Rotation paths and how fast each direction turns (degrees each step)
Each turn is a multiple of 5 degrees from 10 to 175, or 0.
Each row of a path follows its step; steps can be skipped.
Path 1:
step 0: [ 13  -9  -2   4  -1   1  13  -3   8  -9   5   9 -13  -1   1  -1 -11   8
  -6   8  -6  14  17   2   9   8  -5  11 -11  -1  -6  -1   4  -5   0  12
  -8  11  -1  -6  -3  14   7  13  -4   5  -5 -10  -6   6   4   6]
step 1: [  1  14   1   2   0  -3  14   8 -12   7  16  -9  -5  11   4   2   5   2
   1   3  -4  -7 -11  -3   2   9  -5   3  -4  -7 -21  -1   7  15   6   0
 -10   2  -9  -7  -9  -4  10   6  11  -4  -8   3 -10   9  -3   9]
step 2: [ 11   3   4   2   8   0  10  16  -8   0   4   4  -2 -10  -6  21  -1  -6
  -5   0   3  -7  -8   7   2   4   0  13 -14  -5   3 -11  -1   2  -7  -8
  -1  -5  15  13   5   1   0  -6  15 -11  -1  -3   0  -8  16  -3]
step 4: [ -5   9  -9  -6  -1  -4   1   4 -22 -10   6  -1   9  -3  -4  -5   4  10
   1   7 -10  -1  -5   1 -10   4 -22   3  -2 -13  -5  -4   4   6  11  -3
  -1   8 -10   2 -15  -7   6   7  -1  10  -2  13  -5  -7   5  -3]
step 12: [ 14  10   4  -1   4   8  15  20  -4   1   1   6   8   4   3   0  -9  13
  -3   8 -10  12   6   8  -4  -7  -9  -4   3   6  13   6   9  -2   3   7
   5  10  -7  12   5   4   5  -2   4   0  15   4   4 -15   9  -1]
step 13: [  2   1 -14  -9  -9  -3   2   4  -2  -7   2   5 -10  12   4 -10   3 -11
 -20   2  -3   3  -1   1  10   7   3   9  -9  -6  -4   8  22 -10   5   9
 -10  16   1  -6  -7   0   3   4  -8   3   8  -5  -6  -3  10  -3]
step 15: [  6   4   7  -7   8   9  13  12  14  -5  10  -3  -1  -7   7   7 -19   7
  -9   0   0   7   6   5 -10  -6  -5  17 -12   9  -3  -8   1   0 -11   6
   4   7   2  -1   5  -2  -8  -4   6 -16   0  10   2  -9   8  -5]
step 17: [ -3  -5   0  -5   9  -2  10   9  -2  -3   8   0  13 -10  -3 -12  15   4
   4  -1  -3  -2   1   7   1  12  -1   4  -5 -10  -2  -5   0  13   0  -3
   2   4   2   7  -7 -12  28  -6  13   8   2   4  -7  -7   9  13]
step 18: [  3   7   8   5   2  -8  10   8   2   0   2   6  -3  -8  11  -8  -4  -2
  -5  -6   4  -2  10  -4   3   4   5  14 -13  16  -1  -3 -12 -11   2   4
  -9  17   4  14   2  -5   3   3   7  -6 -15   4  -4  -1  17 -14]
step 19: [  5  22 -10   8  -1   1   5  -9 -14 -13   5   1 -11  15  -4  -8 -15   8
  -7  -1   3 -10  -1  17  -1   5  -6   5   3   3   9   2  -4   6   3   1
   3   1  -4   1   1   4   8  -4  -2  -2 -11  -3 -21   3  -3  -5]
Speeds:
[-2 -1 -2 -1 -2  1 -2 -1 -1 -3  0 -2  4 -2  0 -5  1  1  0  2 -1  0 -1 -2
  3  0 -1 -1 -3  2 -3  1 -1 -3 -3  0 -2  3 -4  1  3  5  3  1  0  5 -1  0
  0  0  3 -3] -> 80
[-2 -3  0 -3  3 -1  0  2 -1 -2  1  2  3 -2 -3  1  2  2 -3  2  3 -5 -1  1
  2  4 -1 -1  1  3 -3  1  3 -1  3 -1  1 -1 -2  2  2 -3 -2  0  0 -2 -1  1
  2  4 -1  3] -> 115
[ 1  4  1  2 -3  1 -4 -2  2 -1  3  0  3 -2  4  2 -3 -5  2  1 -1 -1  0  2
  3  3  4 -3 -1  0 -1 -1  1  0  4  5  1  0  0  0  0 -1 -2  1 -2  1 -3  0
  0  1  1  2] -> 140
[-1  0 -1  2  0  1 -4 -1  2  0 -5 -2  3 -3 -3 -1 -1  3 -2  0  0  1 -2  0
 -3  2 -1  4 -2  2  1 -2  1  0  3  1 -1  1 -2 -4 -3  3  1  1  2 -4 -3 -2
  1 -3 -5  0] -> 70
[ 1  0 -2  2  0  3  0 -4 -4 -2 -3 -1  0  5  4 -1 -1  0 -2 -2  1  0 -3 -1
  1 -1 -4  1  0 -2 -2 -2  3 -1  5 -2 -1  0  2 -3  2 -3  0 -3  1  0 -1  4
  0  1  1  0] -> 120
Path 2:
step 0: [-10   1   2   7   1   2  -1  -7 -12  -3  -5   2   6   9 -11  -8   9   3
 -14   2  -3  -3  -4   1   1  -4   2  -6   9  -5   5   1  -6 -11  -8 -15
  -6  14   3  10 -17  -4  -7   2   4 -12  -3  -7   0  14  -6 -12]
step 1: [ -6   0  -6  -2   5 -18  -3 -11  -1 -14   0   8  -3  -3  -7   3  -6   5
  -2   9 -13   2  -3   1   9  -4   2 -11   9  -6   7  -2   8  -8 -16   6
 -10  12  10   0   6  -4 -10   8   8   1   5   6  -5   6 -14   0]
step 2: [  2  -2  -5   6  -2 -11 -13   1 -10   4 -15  -4  10   6   0  -1   1   4
 -12   6 -10  -7   9   8  -9  -9  10  -6  -1   3 -10  -7   8   8  -2   4
   5   5   9  -2   2  -5  -8  11  10   9  11  -3  -2   6 -13 -13]
step 3: [ -6  13   2   7   4 -16   1  -6   5   5  -5  -1  10  -1   5  -4   7   0
  -6  -3 -12   8   9  -6   1   1  12 -12 -10   6  -4   7  -4   1  -6  -2
   7 -12  -5   4   4   9 -13  11   4  -2  -5   2  -8  16 -15   7]
step 5: [  9   3 -10   1  -5 -17  -3  -3  -7 -18   1   4   4  11   5   0   6  -8
  -5  -7   6   1   9  -3  -4 -10   0  -5  -8  -3   8   2  -5   0  -6   7
  -4   5   2 -15 -13  16   2  -4   3  -9   5  -2 -12   6  -7  12]
step 7: [ -1  -2  -9   9  -1 -12  16 -10  -4  -2  -8  -2   8  -5  13   1   8  -6
   2  -1  -5   0  -8  -7   1 -13  -1   1  16  -2   5   5   3  -4 -11   2
  -7   0  -4  -9  -6  -2  -1  23   9  -8 -11  -4  -1   8   1  -7]
step 8: [  0  -4   1   6   7   2   0 -16 -20   6 -11   8   0   8  -9  -5   4  -5
   2   0 -23  -9  -5  -1  -4 -11   5   0   0   1  13   5   0  -5  -4  -5
 -10  -2   8  -1   1   5  -4   8  13   2  10  -7  -4   2   8  -3]
step 9: [  7   8  -4   9 -11  -9  -2  -5   0  -1  -9 -11   4   4 -17   2  12   0
 -17  -6 -15  -2 -14   4   8   3   8  -5   1  -7   4   7  -1  -1 -15   5
  -3   6  12   1   1   2  -3   7   4   0   4   7   3   9  -4  10]
step 16: [  5  -8   0   5  -8  -6  -2 -11  -4  -2 -14  -6   3   9  -1  -2   4 -18
   6  -8 -10 -11   3  -9   0  -8  15  -8   4  -6  -7   5  -2   8  -2 -12
  -6   2  -8  -9   4   2 -13   6   1  -8   8   0  -6  16  -2   0]
step 17: [  0   6   8  11   3   2   6   2   1  -9   6   8  12  13  -9  -7   9   6
  -4   0 -14   3  -7  -4   1   0  14   1   7  -1   0  -2  -6   3 -22 -10
  -5   0  -4   0  -5  -2  -9  18  -1  -1  10 -11  -1   8   1   7]
Speeds:
[ 3  0 -2  4 -3  2 -3 -6  2  3  0  0 -3  3  0 -1  1 -2  4  5 -1  1  3 -2
  0 -3 -1 -1 -1  2 -1 -2 -1 -1 -1 -1 -1  3 -3  2  2  1  1 -4  0  1  0  2
  2  1  0 -3] -> 175
[-1 -2 -1  4  5 -1  1 -1 -1  4 -1  0  2 -1 -1  6  0  2  2  2  0 -3 -5  1
 -2 -1 -4  1  0 -2  0 -1  1 -3  1  4  1 -2  0  2  0 -1  1  0  2  2  0  0
 -3  2 -4 -2] -> 60
[-1  0 -1  1 -2 -1 -2  4  1 -1  0  0  0  0 -3  2  0  1  0 -1  2  6  3  1
 -1 -5 -5  1 -5  3  0  3 -2  2 -1  0  3 -3 -1  1  2 -1 -1 -1  2  0 -3 -1
 -3 -2 -2  1] -> 45
[ 3 -2  3  2  2 -1  0  1 -2 -1  2  2  0  3  8  2 -1 -2  2  0  0  2 -1  1
 -1 -3  3  1  1 -4 -2  3 -4  4  0  2  1 -1 -3 -2  0  1  2 -1 -1  2  0  1
 -1  3  1  2] -> 35
[ 2  0  3  4 -3  1 -2  1  6  2  1  0 -1 -1 -3  1  2 -2  0  0 -1 -1  0 -3
 -4  4  2  0  0 -3  3 -2 -1  3  2  2  2 -2  1 -2  2  3 -4  2 -2  1  2 -4
 -1 -1 -3  1] -> 55
[-1 -1  0 -3 -5  0 -1 -3 -3 -2  1  0  5 -1  1  3 -2 -1  3  1  1 -2  0  0
 -2 -2  0  0  3  1 -2  0  3  4  0  3 -1 -2  1 -5  1  1  0 -2  0 -2 -2 -2
  4 -2 -1 -4] -> 130
Path 3:
step 0: [ -3  -3  -8  -2   5  -3   5   5 -13  -5  -5   1   4  13   6   0 -11   0
   2   2  -4 -13   6  11  -4   3 -12   4   1   9 -11   2   8 -10   7   0
 -13   2   4  -6  12   5  -4   5   4 -13 -10   5   8  -2  11 -11]
step 1: [ -1  -9   0   3   9  -5 -10   1   3   3  10   9   2  -3 -12   5   5   0
  10  -2  21 -13  11   1   7   4   3   1   0  -2   5  -2  -4 -14  -4 -20
  -3  -1   0  12   3 -10  -5   8  -1  -9  -3  -5   3   7  -2   0]
step 2: [ -2 -11 -22   6  -3   6   7  -2  15   5  -7  -7   0  11  -9   9   0   4
   5  -4   9  -3   4 -21   9  -4   1 -12   1   1  -6  -3  -4   5  -5  11
  -2   2  -8   2  -4   6  -2   5  -9   6   0   1   1   5  -3   0]
step 5: [  4  -6 -16  -3   1  -7  -9   5  15   0  -2   0   8   7   1   4 -12   0
   6  -7  20 -11   6  -5   2   8  -9  -9   7  11  -4   4  -6 -10   0   0
 -12  -5   4   2  -1  -4  -2   4  -2   1  -6 -13   2   8  -3   5]
step 10: [  5 -11 -10   3   4  13   4  -1   2  11   8   0   6   8  -9   1   6  14
   4  16  15  -7  12 -17  12  -2  14  -2   1  -1  -1   4  -1   4  -7   5
  -1   1   0  -2  -6  -2  -5   4  -7  -1  -1  -1  10   0  -3  -7]
step 15: [-14  -3  -7   9   0   2  14 -10 -12   1   0   1  -1  -6  -5  -1   6  -2
   3   2  -2  -9  11   2   1   4  -2  -6   4  -4  -6   6   8   5 -11   1
  -1  -1  -9  -2  15   5 -23   7  -5  -8  -6  -5  -4 -13   5  -8]
step 16: [  1 -11  -9   0  -1  -7   1   4   0   3   4   6 -15  -5   6   5  -5   0
   3 -12  22  -1  12   1  -2  -8   1   5  12  -2  -7  -3   7  -8  16   1
 -10   0  -1   7  13   4  11   0  -2  -4   0  -8   1   1  -3 -10]
step 17: [  7 -11 -10   4   5   1  -7   4   9   1  -1  -6   3  14  -7  -8 -12   1
   4  -3  -3   0   4   0  14   7  -5  -4  -7   7  -8 -13 -12 -10   1   1
 -11   2   0  -6   1  -2   1  15   4 -14  -3  -2  13   7   3   7]
step 19: [  4 -10  -4   8   9   0  17  -2  -3   3   7  -1 -12  -2  -8  10   4  -2
   1 -10  11 -15  14 -10   1   3   2  -1  13   2  -9  11   6  -2  -1   5
   8   2  -8  11  11  -1   0  -4  -3   2  -2   2   2  -9   8  -3]
step 20: [ -2  -9  -7  -1  -2  -1  -5  -3   0  10  -4   1  -2   6  -3   1 -13   1
   4 -26   4  10  11   5   1  -6  -4  -8   1  -3  -3 -14   2  -4   6   2
 -12  -2  -3  -7  16  11  -8  10  -2 -10   2  -6  -4   2  -1   2]
Speeds:
[ 3  2  0  3  4  2 -4  3  2  4 -2  2  2  1  3 -2  0 -1  0 -3  0  2 -4 -2
  2  0  1 -1  1 -1 -1  1  1 -1 -2  1 -3 -3 -3  6  1  2  0  1 -1  0  2  1
  1 -4 -1  3] -> 120
[-4  0 -6 -1 -1  4 -2  2  3  1  1 -2 -1 -1  1 -1  4  0  2  0  1  0 -3  1
  2  1  0  0 -2  3  5  2  0 -5 -2  0  3  0  1 -2 -3 -2  2  3 -2  2  1  0
  3  2  1  1] -> 90
[ 0 -2 -2  5 -1 -1  1 -1  1  1 -1 -1  3 -1  0  3 -1  1  0 -1  2  4  3  6
  2  0  0 -1 -1  0  0 -5  0 -1 -3  0 -3  0 -1  1 -2 -5  2 -3  3  4  1 -1
 -1  2 -2  0] -> 95
[ 3  0  1  0  0  1 -1 -2  0  0  0  2  2  1 -1  0  0 -1  2 -1  3  0  3 -4
 -1  3 -2 -1 -2  0  1  4  5  1 -3 -1  3  3 -6  0 -6  1 -4 -2  1  1  2  1
  0  3  0 -1] -> 85
[ 0 -3  4  1  0 -1  1  1  1  0 -1  2  0  0 -3  1  3  0  0  2 -2 -2  2  0
  0 -2 -2  0  5  5  1 -1  1  3 -2 -1 -2 -3 -4 -3 -2  2  2  5  0  3  1  2
  1 -2 -4  1] -> 90
Path 4:
step 1: [-11  -9   6  -5  -5   4  -1   3  -7  -3  -9  -6  -6   2   8 -15  12   0
  -3  -4 -10   5  -7  -8   9  -6  -1  12   6   2  17  -8  18   7   7   4
   7  -3  15   9   5  13  -4   3  10   7   9   7  -1   6  -6 -10]
step 2: [ 13  -9 -10  -1  10 -10  -9  -3  -5  19   1   9  13 -10   4 -16   8  -9
   1   0  12  -1   2   6   3   8   9  -4   6   4 -10   3  -4   6  -2  13
  -1  -2  13  -2   6   2  -9   3   6  -7  11  -5  -2 -12   4  -8]
step 4: [  8   4   8  -5  11  -2 -12   3  -7 -12   5   1  -3  16  -2   5  -8  -5
  -7 -11  16 -12   9  -6  -4   3 -12   2  -6   3  -6  -6   0  14   6   3
  -5   0 -14  -1  -6   9  -7   3  -1   9   3  -2  -3  23   8   1]
step 6: [ 16  -3  -6   9  -6  -7   2 -10   8  11   3  -3  -7  -1   9 -11  11  -6
 -10  -1 -12   2  -1  -1  18 -10  -4  17  -5  -4   9  -9   7  -5   2 -10
  -8  -6 -10  -9   1   9   6   0   6  -9   2 -13  -7   1   0   5]
step 11: [ 15  -8  10  -7   0   8  -6 -10  -2  -1   0   4  -3  -2   7  -4   9   3
  -2  12   4 -13   3  -7   5  12  -1   4  -7  12  14 -10   2   5  -5  -8
  13 -17   8 -18   1   4  -4  11   6   7  -3   7 -11  -5  -2  -5]
step 12: [  3 -15  -8  10   8  -5  10   0   4   7  -6   1   8  -3   9  -6  -2 -12
   9   6  13   6  -1 -10  -6   3 -11  -3   1 -11  -1 -14  -1  -5   0  -9
   8  11   6   4 -14   5  -3   7   8 -11   6 -16  -1 -10  -9   9]
step 13: [  5   8   6   0   1   4  -8   0  -1 -18   1   5 -10  -1  -2 -15   5  -5
   1  -1  -2   2  -2  -2  -7 -15   5  -6  12   9  10  -4  -1  -2   0  15
   4   1 -12  14  -8  -9   6   7   5 -16   4 -18  -8  10  11   1]
step 18: [ -1  11   3  -8  11  10  10  -4  -3   3  -3  10  16 -12  12 -14  -8 -13
   5   1 -12  -9   3  -4   3  -4   4   2   0  15   0  -9  14  -2  -4  -2
   8   3   2   5  -9  10   6  -4  -7 -12  -1  -2   8  -3  16   3]
step 19: [  9   6   0  10  -2  -5   1  -8  -6  -6  14   2   9   4 -15 -15   0   5
   2   0  -2  12   5   6   4  -6   0   9  -3  -5   3  15  -1  -7 -14  -8
   3   1   8   7  -7  -1  -9  -7   0 -19   4 -10   1  11 -12 -13]
step 20: [ 11  17  -6  -7   5  -5 -10  -5  -3 -10  -4 -11 -10   7   8   0  13  10
  13   4  11 -12  13   0   3   8   4   2  -1   6  -1   2  12   6  -1   0
  -3   3  -1  12  -1 -16   4  -5  13   8 -13   2   4  -3 -11  -1]
Speeds:
[-3  4 -1  5  2 -4 -1 -3 -2 -1 -2 -1 -1  0  1  0  1 -2  1  0 -2 -1  2  1
  3 -1  3 -4 -2  1  0  1 -5  3 -3  2  4  1  0  5  2  1 -1  1  0 -1  4  0
  2  0  0  0] -> 65
[ 1 -2  2  2 -1  2  5 -1  0  2 -4  0 -1  1  3 -3 -2 -2  2 -2 -2  2 -1 -2
  0 -2  3 -3 -3  0 -1  1  4 -1 -2  0 -3 -1  2  0 -2  0  0  4  4 -2  0 -1
 -4 -1  3 -4] -> 65
[ 1  5  2 -4  1  0 -2  0 -1  2  2  1  4  1 -3 -1  1  3  3  3 -1  2 -1 -3
  0 -2  1  2 -1 -2 -3  0  0 -3  1  0  4  1  4  1  0  4  1  0  4  2  1  3
  1 -2  1 -2] -> 40
[-2  0 -2  2  0  2 -1 -3  2 -1 -3  1  1 -2  4 -1  0  0 -2  0 -1  1  0 -1
 -1  2  0  5 -6  2  1  6  0 -3  2  2  2  0  0  1 -6 -3 -2 -4  0  0 -2  2
  1  0 -1 -2] -> 35
[ 0  1  5 -2 -2  2  0  1  0 -1 -1  3 -2  0 -1 -4 -1 -1 -4  1 -1  0  2  0
 -1 -3  1 -1 -1  1  1 -2  0  3 -1 -3  0  3  2  3  0 -5  2  0 -2  4  0  1
  0 -7 -2 -1] -> 170
